Each named turn below is shown by a few rows before and after it. Which turns, in which order, take the first row of each later pair to the second? The first pair is answered.
turn fum:
[  0  -4 -27   2   3 -14   9 -25   3 -36   1  22  -2  17 -15] -> [  7   6 -33  14  -1  -9  -1 -29  24 -28  -5  -4 -10  20  -3]
[  4  10  15   1  -8   5 -15   2   2  40   3 -22  -6  19  27] -> [  1   2  28  -8   0   1  -6   6 -19  39  14  -7   8   7  26]
[  2 -25  14  17   1 -19 -12 -23 -25 -14  29   6  23  -8   0] -> [  3 -27   2  14  -3 -21  -9 -30 -15 -27  18  12  17   4 -12]
[ -9  10   0  -1  -4   1  -6   8  14  11  -5 -16  -8  -2  11] -> [-10   6  12  -2  -1   1  -1  14   4  13  -1 -13  -1  -7  14]
turn Vuf:
[-22   3 -12   4  11  -4  23  25   9  -4  16 -14   8 -29  -4] -> [-11  -8  24   9   9  16 -17  -1  -1  38  14   0   7   8  12]
[ -4  38 -21 -16 -37  -1  -8  24  44  13 -34 -13 -31  12 -17] -> [ 12  34 -15  17  -5 -11  -5  32  43  17  10 -45 -10 -20  28]
[ -2 -22  49   8   6  -6 -14 -25 -14  29  22  -4 -11   8  14] -> [-27  -4  12 -29 -23 -16  19 -12  -3 -12 -10   9 -25   5 -40]
turn zir:
[-16  18  20 -27 -15   6  16  49  -5  29 -12 -13  -1 -18   5] -> [ -8   0 -23 -13 -16  -3   2 -28  13 -29 -25  29 -10  30 -37]
[  2  -2 -41   7   6 -16  14  -7  18 -47  -1  -6   0 -12 -21] -> [ 12   5 -21  25  14  -9   8   9  24 -19  14 -37   2 -28  20]
[ -7  15  -7  -9  -8  -1   8  16   9  -4   2 -14  -1  -8   0] -> [  1  11 -18  -4  -8  -5   0  -1  16 -18  -1  -3  -3   6  -7]
[  8   1 -21  -9 -17   0  -8 -15  12   3 -25  -3 -10  13 -12] -> [ 14   3 -10   0  -9   3 -13  -5  14  26 -14 -19  -8  -2  11]
Then:
(2 to 3 turns a pair)
[ -7   9  -7   7  16 -13  32   7 -12   0   2  -4   2 -43   6] -> [ -7   0  22  -7   4   5   5 -17 -28  26 -19  30  -2   0  -5] | Vuf then zir
[  6  -3 -10   7   2  -4 -11 -28  14  -9  -6   6  -6  16 -21] -> [-10  11  12 -15  -6  -2   9  21  -2  19  -7  -4   0 -15 -13] | fum then fum then zir
[ 14 -17  -2   5   5 -10 -25 -20  19 -14 -11  11  -6  27  -7] -> [ 11  -4  -4  10  13 -17  -5  23  20  -5   7 -26   3 -20  19] | Vuf then zir
[-10 -14 -13  -7  21   1  25  17   7 -15   7   0  15 -40  -6] -> [  7 -26  16  11  26  18 -10 -10  -2  22  14   7  16  -9  19] | fum then Vuf
[  8   4  -1  34  14   1  -3 -10  34 -17   8 -25   0  -6  15] -> [-11   6  45  -4   1  11  -1  26  -6  27  -5  -4   7  -8  10] | Vuf then zir then fum
[-19 -11  10  11   7   6   5 -22  -9 -36  17   4  -9 -11  -6] -> [-20 -13  30   5   2  15  -9 -25 -18 -16  11  10 -10   5   0] | zir then fum then Vuf
[  7  28  25   0 -10  -2 -36   1 -10  37 -16   9 -14  35   8] -> [ -5  49 -11  -3  -9 -20   6  41  12   0 -12 -26 -12 -17   7] | Vuf then fum then fum
[  7  21   4   5 -10  19 -19   1  21  15  -8 -20   2   4   6] -> [-12  15   6 -24 -14  13   0   9  -4  -5 -13  14   9   3 -24] | fum then zir
[ 30  -7 -61  37   7 -19  -9 -55  33 -63  14  -5 -12  21 -28] -> [  1  -5  64 -33 -18  24 -29   3 -50  63 -10  30   0  40 -10] | zir then fum then Vuf
[ 19 -10 -12  27  11 -10 -14 -18  24  10  18 -11  -9  -7  14] -> [ -1   9 -27   3 -12 -13   1  -7  36  -2  -9  -8 -19  -2 -16] | Vuf then fum then Vuf
[ 23 -25  11  10  19  -3 -19 -31 -22  -6  17  16   2  10   1] -> [ 21 -23  -9  20  26 -11  -3 -24 -16 -27  24   0   4  -9   2] | fum then Vuf then Vuf
[-16   6  -7 -10 -22  11 -12  29  24  29 -12  -8  -1  -8 -28] -> [  7  -8  -6  22  -3  13 -40 -10  28  31   7  -7   5  10  -9] | zir then Vuf then Vuf
[  5  -2   2 -13  -4  11  28 -11  -3  -4  -8  27  -9   1 -28] -> [ 10   7  22  -6   2  18  22  15   0  24   5  -1  -2 -21   1] | zir then zir
[-14  -8  24 -11   3  -9  -2  12 -30   8   6  33  13   3  -3] -> [ -9  -7  -4   3  13 -22  14  13 -15 -22  19  17  13 -24   1] | fum then Vuf
[  4  -7  18  13  17   9 -10   3 -16  37  35 -21  19 -12  25] -> [-24   0 -11 -33 -19  -3  13  -2 -14 -14  -6  24   3  11 -46] | zir then fum
[ 20 -10 -11  11  10  -4 -25   0   8  -5   8 -15   4 -13  15] -> [ 10 -13 -21  -8   1 -10 -12  -4   0 -27  -6  12   0  -3 -14] | zir then zir
[ 35 -15  32   0  15   7 -11  -1 -23  24  16 -28  36   5  41] -> [ 16   8 -41 -21 -20  -8  15 -12  25 -45 -29 -19   5  16 -19] | Vuf then zir then Vuf
[ -8  35  16 -10  -7   7  12  -9   4  24 -19  -3 -17  27 -17] -> [-11  26  13 -14  -4   7  14 -19  -2  13 -16  15 -13  35 -26] | fum then fum then zir
[ -8  -5   3   4   6   3 -15   5 -23  28  -4  -4  20   3   4] -> [ -3   2 -22  10  -1   2 -25 -14   5  11 -13 -11   8  14  -2] | Vuf then fum then zir
[-32  25   6 -56   3 -14  49  43 -46 -12  -1   4  12 -48 -42] -> [ -6  24  35 -34 -23  29 -39 -29 -13  48 -41  11 -19  57 -32] | zir then zir then Vuf
[-17   8  16 -28 -12   5   6  42  -2  21 -26 -16 -10 -18   5] -> [-10  -1  22 -11   9  -2  11  44 -15  16   3 -19   5 -33  22] | fum then fum then Vuf
[-22 -40  -8 -19  32  -6   7 -14 -20 -43  16   7  11 -26  -4] -> [-24 -45  16 -26  27   5 -12 -25 -31 -21   5  26   9   1  -8] | Vuf then zir then fum
[  2 -12  17   4  12  11  -8  10   2   0  21   1  15 -26  16] -> [ -7   1 -14  -7 -12  13  -6  -8  25 -25 -12  13  -8  -1 -18] | zir then fum then fum
[ -4  -6   9 -10   8  -5  11  40 -24   7  11   1  19 -21   9] -> [  4 -20   3  -7   1   0 -16 -12 -21  -2  -9  37   8  32 -10] | Vuf then zir
[ -8  19   0 -17  -1 -18  36  33 -10 -11 -15  10  22 -34 -13] -> [ 13   4  12  19  26 -17  20  16 -16  -1  17  -4  36 -37  22] | zir then zir then fum
[ -1  13   7   7   5  -7   6  28  -9  18   3 -26   8 -27  21] -> [  9   7  15  11  -7   5 -27 -15  -6  27 -18  -3  -4  28  11] | Vuf then zir then zir
[ 11  -9   4  12  -6  22 -34 -48  17 -37   6   2  11  46   2] -> [ -2   5 -25  -4 -23  15  -7 -26  35 -61 -12  -7  -1  25 -20] | fum then Vuf
[  9  22  -9  17   5   6  26  44   5  10 -13  -4   4 -14   4] -> [ 11   9 -28  20   5  -1  21   3   4 -26 -16  23   3   9 -23] | fum then zir
[  0  34 -52  -8 -22  -7   5   9  51 -19 -39 -35 -21   8 -30] -> [ -6  42 -34 -12 -21  -2   8  37  46   5 -34 -47 -17 -11 -17] | zir then zir
[  7  19  -4 -20 -23   5  10  16  26  24  -7 -23 -14 -31  -9] -> [ 26   0 -14  14   4  -6  -1 -12  27   7  25 -31  -2 -36  13] | zir then Vuf
[  2 -10  -8  23   0 -21  38 -24   3 -35  34  30  15 -20   7] -> [ 10   0 -24  32 -13 -17  29 -35  35 -37  17  14  -3  -7   7] | fum then fum
[  2 -19 -13  47   7   5  20  -8   5 -20  16 -30  12 -20  23] -> [-22 -20 -14  11  -6  -4  41   9 -17 -37  -1  -1  16 -24 -13] | fum then zir then fum
[ 22  -6 -18  24   7 -14  -3 -30  17 -21  15 -13  -9  16   2] -> [ -6   4 -15 -21 -14 -16  25   7  -5 -29  -6   9  -8   0 -33] | zir then zir
[  7  36   7  -5 -14  14   0  49  17  47  -6 -44 -11 -30  40] -> [ -7  38 -37 -25 -41   6   7  16  41  -4 -48  -8 -33  13 -25] | zir then fum
[ 11  18  -2  27   3  15 -19  18  10  33   5 -19  -4 -13  11] -> [ -6  10 -20   0 -17   4  -4   1   0 -10 -18  26  -9   6 -41] | fum then zir then fum
[  7  10  25   2  -6  16 -20  15   6  36  -4 -15 -10   2  21] -> [ 13   0   4  13  -3   9 -29 -28  18   6  -7   5 -15  31   0] | zir then zir
[ -4   2  -6   9   1  -6  20  23   1   8  17 -21   7 -23   9] -> [-16   9 -11 -15 -18  -2  21  17   4  -1 -13  -3  -3  -3 -25] | Vuf then Vuf
[ -6   6  26 -14  15  18  -9  -3 -29  51  15  14   0  -9  23] -> [-11  12  -4 -10  23   1  22  23 -23  17  29  -4   5 -47  20] | Vuf then Vuf
[ -4  13 -36  17  11  -8  18  13  27 -30   7 -37  -4 -23  12] -> [  2 -23  37   5  25   9 -17 -13 -39  23  22  15  20  13  20] | Vuf then fum then fum
[  0   7 -13 -19   5   1  23  -5  -2  13   1  25  -9  18 -23] -> [  9  10 -29  -3   4   0  15 -12  18   4   2  13 -15  22 -18] | zir then Vuf
[-11   7 -20  -8   3 -14  21  27   0 -10  26  -8   2 -47   3] -> [-13  12 -42  -8  -6 -15  19   9  20 -27   9  -4  -9 -29 -14] | fum then fum then fum
[  9   7 -31  -4  -1 -18   0 -17  25 -29 -15  -4  15  19  -6] -> [ 12   6  13  -2  13  -9  -3  15  -1  21   9 -20  31  -8  34] | zir then zir then Vuf
[ -4  -5   3 -27  -8   7  -1  -7 -16  -2 -12  23   7  12 -18] -> [ 10  -4 -10   3  15  -5  10  -1  -6 -11  23  -9  17 -23  12] | Vuf then zir then zir
[ -2  16  -5  17  -2 -17   2 -29  11   0   1 -27   2  22   6] -> [ -2  17  -2  20   1 -20   7 -20  10   4  12 -35   5   7  18] | Vuf then Vuf then fum
[ 29 -10 -10  13  33  -7 -10 -16  11  -4  15   1  13  19  28] -> [ 16  -7 -36  -3  28 -18  20   1  11 -36   9   7  11  -3   6] | fum then Vuf then Vuf
[  4  11  11 -11 -27  31 -17  21 -10  43 -47 -21 -11  25  14] -> [  9  -8  22  -6   7  16   5  43 -45  32   2 -14  19 -23  37] | Vuf then Vuf then fum
[ -1  -7   5  -5   0   5  -7 -39  -7  -5 -12  20 -14  29 -25] -> [  4  -8  39   6  18  12  -9 -11 -24  30  15  -2   3   2  16] | zir then fum
[-33   5 -14 -35 -14 -11  25  -2 -14 -32 -17  35  -7   2 -46] -> [  1 -21 -15  29  33 -22   8 -31 -11 -45  43  11  16 -17   6] | Vuf then zir then zir
[  5  17  18   7 -16   4 -11  14  17  12  12 -14  14 -13  17] -> [ -5   1  26 -15 -17   3  -2   8 -10   0  12  24  27  -8  -3] | fum then fum then Vuf
[ -3   4  11   8 -31  23 -45 -57  17  26  10  24   7  33   7] -> [-28  26 -40 -20 -49   5   9 -16  34 -30  -6  18   0  -8 -32] | fum then Vuf
[  9  -5  23  -2 -13   6 -26 -18   9  36  -1  -3   0  22   9] -> [ 13  -5   3  19   4  -9   0   3  14  13  26 -29  13 -21  26] | Vuf then Vuf
[  3  35 -23  -4 -20   4  -3  13  39   9 -25 -37 -25   5   1] -> [ -3   2  25 -11  18  -4  15  35 -30  20  26  -9  14 -32  22] | Vuf then fum then fum
[  1   2 -28   2  -6  -3  -1 -37  10 -37  -9  21 -14  12 -21] -> [ 19  16 -14  27  -1   9 -15 -19  31   4   1 -29 -14  -1  28] | fum then fum
[ 14   4 -20   9   1  11  -6 -37  17 -17 -18   5  -5  32 -19] -> [  7  11  10   1  20   6  21  30 -10   9  13 -25  13 -31  19] | zir then zir then Vuf
[ 11  14 -12  20  25  11 -35 -23  22   4   9 -27 -10  -8  31] -> [-14  17   1 -28  -4  20 -32 -28  -1   3 -29  21 -21  24 -21] | fum then Vuf
[ -3   3 -14 -34 -10  -8  28  22 -28 -13  -3  26  24  -5  -1] -> [ 22  -3 -14   7  14  -4  11  10 -13  -2  24  -3  29 -15  43] | fum then Vuf
[ -2 -16  10  -7  16   7  10 -14 -31 -26   3  35  21 -11  -8] -> [  5   1 -10   0  -8  20  -8 -36   9 -21 -26  23  -3  21 -17] | zir then Vuf then fum
[  8 -25  14  32  18  11  -6   8  -3  -6  37 -16  23 -22   7] -> [  8 -35   4  23   7  12 -12 -25  -7 -28  23  18  16  10 -25] | zir then zir then Vuf
[ -7   2  17  -7   5   9  20  21  -9   9   7  -6   7 -23  12] -> [ -5  -3 -13   0   5  -2  24  -1  -1 -28   9   4   4 -17  -5] | Vuf then zir then Vuf
[  0  -7  -4  14  10  -9   4   6  14  -3  21 -27  -4 -19  25] -> [  5 -10  11  15   9  -2  -8   0  11  11  22 -27  -2  -5  31] | Vuf then Vuf then Vuf
[  6   6  17  11 -11   2 -15  15   8  15  -1 -15 -14  -6  22] -> [ -3  13   6  -3 -18  -2   0  24  10   5 -10 -13 -17 -13   7] | Vuf then fum then Vuf
[-13   7  12 -16   7 -15   6   4 -29  -7  -4  16  15  -3  -3] -> [  0   6  16   1  19  -9  -5   3 -21  12  10  -3  16  -3  23] | zir then zir
[  0  15 -20   5 -15   3   3   7  22  -6 -12 -15 -12  -6   9] -> [  8   3   0  15   5   6  -2   8  -1   8  17 -10   6 -13  31] | fum then zir then Vuf
[-11  24 -10  -2 -20   9  -3  12  35  20 -28 -24 -20  13   2] -> [-15  25   4  -7 -21  10   2  23  20  33 -24 -20 -17   4   6] | fum then Vuf
[-15   0 -33  -6   5 -13  17  -8  -3 -40 -15  19   2   4 -36] -> [ -6  -9   0   8  32 -12  15  16 -33  -3  22   4  24 -29  10] | Vuf then fum then zir
[ -4  25  22  28   9  -1 -17  13  -3  17  30 -40 -11 -12  23] -> [-31  29   0 -17 -21 -11   6  15  -5 -20 -10   0 -24   1 -40] | zir then fum
[  8   4  28  -6   2   4  11  17 -13  31   5   2  -7   4   9] -> [ 16  10  17  14   6   3   2   8  10  28  12 -13 -14   4  21] | Vuf then zir then zir
[  6  -2 -13  18  -6 -13 -20 -39  25 -32  14  14  -1  25 -14] -> [ -2  16  17  -4 -30   8 -31 -13  20  20 -15   8 -13  39 -10] | zir then Vuf then zir
[  4 -15 -20   7  24  -7   6 -51  -1 -12  13  22   5  52 -28] -> [ 10   9   1   8   7  15 -15 -30  21  41 -10 -14 -14  62  -1] | zir then Vuf then zir
[  4   4 -28 -16  -4  -5  -5 -16  40 -49  -5   5 -26  -8 -12] -> [  1  20  -9 -19  -5   2  -1  29  42 -13   2 -28 -24 -33  15] | fum then zir
[  0   6  -5 -19   6   5  13  29 -10  -4   5  -1  -6 -19  18] -> [ -4   8 -23 -23  -4   1  14  12   3 -22 -10   8 -18  -4   0] | fum then fum then fum
[  0 -14  24   2  -8  -1  16 -19  -7  35  24  11  -8   6  12] -> [ -8 -13  13 -10 -18  -3  24 -23  -8  21   7  24 -13  13 -13] | zir then fum
[  3  -1   0  12   0   8 -13  -2   7  18   4  -7  -1  13  12] -> [-12   5 -13  -4  -4  -5  16  17   3  -8   4  -2   3 -12  -8] | Vuf then Vuf then zir
[  7  -2 -12  10   0  14 -33 -54  46   1  -7  10 -21  20 -20] -> [ -9   3  43 -13  14  17  -6  24  -1  50  20  -4   5 -41  15] | zir then fum
[ -1  30  27   1 -20 -17  -2  43   4  57  35  -9   8 -27 -14] -> [ 17  29  -4  34 -23 -13 -25  -4  48  44  24 -25 -13   7 -12] | zir then fum then zir
[  1 -16   1  -1  14  -3   3 -17 -17 -16  11  22   7   0  -9] -> [  6  -4   2   5  17  -3   6   7  -7  -1  20 -11   5 -23  13] | fum then Vuf then zir
[-14   3  -1 -15   0 -20   0  36 -11   6   5 -12   6 -21  -4] -> [  5  -2 -10  21  13 -17 -24   0   8   5  19 -23   7  -4  15] | zir then zir
[ 20  -4 -13  31   7 -13  -7 -19  17 -10  23  -4   6   3   6] -> [ 17 -12  -2  27  14 -17  -2 -14   4  -5  34  -2  13  -6  13] | fum then fum
[-23   1  24 -12 -10   4  10  26 -26  21  10  -4  23 -13  -5] -> [ -5  -9  -6  25  15  -9  10   0 -10 -12  34 -15  31 -23   5] | zir then Vuf then zir
[  3  21 -25  18  15   8  -7   4  28   1   4 -29  -9 -19   9] -> [-14  27  -5 -10   1  12   4  32  10  15 -10 -19  -8 -26  -4] | Vuf then zir then Vuf
[ -3 -13 -20  -8   9 -15   9  -3  -8 -28   7  11  12  -7 -22] -> [ 11 -10  -5  15  18  -6  -4  12  -4   2  21 -18  15 -22  18] | fum then zir then fum
[ -8  10  -5 -37 -12  -3  26  12 -37 -15 -25  26  -2 -15 -31] -> [ 35  12 -23  28   0   7 -21 -40  19  -5 -16 -18 -17  14  16] | fum then zir
[ -5  12 -21   3   1   0  15  14 -16 -13   3  -6 -14 -31   3] -> [ -4   8  12  -5  -3   7   4  17 -35  16   3   1  -9 -23  11] | zir then Vuf then zir
